In the data rows, 128 means zero.
Some points, each followed by its number:
[139,195,142,194,144,193,134,194,135,193,132,192,155,193,128,193,118,190,
 104,189,98] 0
[108,139,107,136,105,136,105,136,108,135,110,133,91,131,101,130,99,125,
 104,122,100] 1
[169,187,170,193,172,194,162,191,163,192,164,187,155,188,159,189,149,187,
 104,184,130] 2
[171,151,177,151,175,148,173,153,172,151,177,153,155,149,167,149,162,151,
 171,149,154] 3
[79,144,81,144,82,148,80,148,79,146,81,150,91,152,82,151,73,151,
 104,147,75] 4
[150,98,150,98,150,87,152,91,153,85,151,86,155,86,148,85,154,81,
 171,77,163] 5
[164,105,163,103,167,100,169,97,166,98,169,96,155,96,165,90,167,93,
 171,90,173] 6
[108,141,106,146,105,151,98,147,103,150,105,151,91,151,105,161,106,158,
 104,162,99] 7
[90,127,92,125,98,122,95,125,92,121,94,125,91,121,90,122,92,123,
 104,119,95] 8
[164,128,166,128,167,129,166,129,163,130,164,127,155,126,169,131,163,131,
 171,132,160] 9
[146,143,143,142,146,145,140,148,140,150,142,145,155,149,144,156,141,154,
 104,157,133] 10
[127,173,129,174,127,175,118,178,120,181,123,181,155,182,123,184,110,185,
 104,188,103] 11
[117,61,113,64,111,62,119,58,118,60,118,61,155,61,119,60,133,58,
 104,56,151] 12
[155,118,158,122,157,119,155,120,160,120,158,123,155,121,161,121,160,127,
 171,127,159] 13
[107,123,111,125,108,122,113,119,109,118,109,113,91,117,108,113,106,111,
 104,114,113] 14
[162,147,158,147,157,141,159,146,158,148,163,143,155,144,160,150,155,151,
 171,147,147] 15
[95,134,96,138,99,138,99,135,96,134,97,132,91,138,90,132,92,129,
 104,126,94] 16
[99,137,102,137,104,134,101,135,102,134,98,130,91,131,99,132,95,130,
 104,127,95] 17
[113,124,116,122,114,122,121,118,116,123,112,113,91,117,108,112,111,113,
 104,108,116] 18
[80,71,80,73,81,73,86,74,87,76,86,75,91,72,98,78,98,76,
 104,70,121] 19
[176,168,174,169,174,170,177,167,172,165,169,166,155,165,168,162,160,169,
 171,166,147] 20
[178,98,179,97,178,102,180,101,182,100,179,99,155,96,185,99,190,100,
 171,100,191] 21
[151,76,150,80,149,82,151,79,155,83,154,82,155,87,165,84,169,90,
 171,95,179] 22
[187,147,188,143,185,140,187,146,184,143,187,140,155,140,183,140,182,142,
 171,137,174] 23
New points follow, each followed by the numbers of its two nearest points above by angle, nearest first.
[104,70,99,76,102,75,101,77,106,81,106,80,91,83,111,79,119,83,
 104,85,139] 19 12
[114,143,112,149,115,151,110,151,110,157,118,152,155,157,116,160,114,162,
 104,163,109] 11 0
[107,166,106,165,108,166,107,165,105,162,102,160,91,158,96,159,95,156,
 104,149,86] 7 4
[77,69,73,73,78,77,80,75,82,76,80,80,91,79,92,84,102,79,
 104,83,111] 19 14
[129,123,121,123,122,118,129,117,127,117,122,117,155,111,121,109,124,108,
 104,103,125] 12 19
[81,149,79,153,79,154,78,153,80,150,80,152,91,153,75,147,79,143,
 104,143,75] 4 16
[107,71,103,68,103,73,108,74,109,73,109,70,155,69,119,75,122,76,
 104,79,138] 12 19
[125,120,134,118,134,111,132,114,134,107,127,109,155,109,128,103,124,102,
 104,96,132] 12 5
[125,109,124,107,122,107,126,107,123,102,123,104,155,103,123,92,124,98,
 104,95,133] 12 19
[113,161,114,163,115,156,119,161,114,158,115,160,91,154,103,151,98,149,
 104,145,97] 7 4
[101,83,96,87,96,86,101,83,101,83,100,84,91,83,101,84,107,81,
 104,85,124] 19 12
[147,116,150,115,150,122,153,121,148,123,150,121,155,121,153,122,157,125,
 171,130,155] 13 9
[129,85,127,88,125,88,135,80,129,80,130,82,155,79,132,79,136,71,
 104,74,145] 12 5
[109,157,110,164,104,160,106,159,105,162,106,161,91,162,104,167,99,167,
 104,169,96] 7 4
[138,119,142,118,136,124,139,122,138,123,141,127,155,128,141,128,141,133,
 171,135,146] 13 9
[144,190,145,188,145,189,140,192,138,187,137,188,155,185,128,183,122,185,
 104,184,107] 0 11
[108,165,108,167,107,167,103,169,103,172,107,171,91,170,101,173,95,174,
 104,172,87] 7 11
[163,118,159,120,161,118,162,121,165,118,163,121,155,121,169,124,167,121,
 171,122,164] 13 9
[164,98,162,93,164,93,165,94,165,93,167,94,155,91,164,89,170,91,
 171,87,177] 6 21
[111,99,106,97,113,95,112,96,112,95,116,102,91,97,113,92,118,92,
 104,88,129] 19 12
[168,191,177,190,176,184,169,183,167,186,165,180,155,182,157,182,152,177,
 104,176,130] 2 10
[127,137,127,139,127,147,123,148,123,151,127,150,155,151,126,154,126,155,
 104,158,122] 11 0
[163,157,169,158,170,165,165,161,163,162,164,163,155,161,159,161,155,159,
 171,162,144] 20 15
[113,104,112,107,119,104,118,106,121,100,119,100,91,100,114,98,124,92,
 104,94,131] 19 12
[176,140,172,139,176,138,177,140,177,142,177,142,155,137,172,144,176,136,
 171,141,166] 23 9
[101,124,94,129,99,123,99,125,97,126,94,126,91,122,97,120,98,120,
 104,119,99] 8 17
[105,86,100,90,100,94,101,96,106,96,106,96,91,106,113,107,118,106,
 104,108,125] 19 14
[119,76,117,77,121,76,121,71,125,68,123,67,155,70,128,65,133,68,
 104,63,148] 12 19
[123,163,124,166,119,164,115,167,117,170,122,170,155,173,120,177,112,172,
 104,177,103] 11 0
[82,125,82,126,80,124,84,120,82,121,84,123,91,127,76,122,86,121,
 104,123,87] 8 16
[164,184,162,183,159,185,160,185,156,185,160,184,155,185,151,186,142,187,
 104,184,125] 2 10
[158,175,156,174,154,172,150,177,147,175,149,177,155,176,146,178,141,177,
 104,183,128] 2 10
[89,93,89,94,86,97,85,95,90,97,89,95,91,103,101,107,109,111,
 104,113,113] 19 14
[70,104,61,104,67,106,68,108,70,103,68,108,91,110,70,114,78,108,
 104,107,84] 8 14
[142,123,139,128,139,136,140,129,141,135,138,135,155,141,144,139,141,137,
 171,143,142] 15 9
[87,143,84,140,87,145,83,143,83,143,83,149,91,148,89,145,82,148,
 104,147,83] 4 16
[136,137,137,139,132,140,134,140,137,142,133,144,155,149,134,150,137,150,
 104,150,128] 10 2
[89,148,97,152,94,149,92,148,86,146,90,143,91,147,86,149,83,142,
 104,143,85] 4 16
[76,106,72,108,72,112,68,108,72,117,74,114,91,116,80,119,83,121,
 104,121,94] 8 14
[109,96,105,94,104,91,107,96,108,91,107,90,91,87,108,89,114,88,
 104,85,125] 19 12
[112,86,116,91,113,91,113,94,117,96,118,95,155,102,125,109,133,110,
 104,114,140] 12 19
[127,101,130,102,135,91,137,94,136,95,134,88,155,86,131,83,137,82,
 104,83,148] 12 5
[190,184,196,182,194,177,189,178,184,175,186,176,155,171,178,170,171,174,
 171,174,157] 20 3
[140,124,136,126,140,124,141,131,136,131,141,127,155,129,146,134,142,138,
 104,138,140] 10 23
[137,129,136,129,136,136,136,139,139,143,137,141,155,139,142,145,139,150,
 104,148,134] 10 2
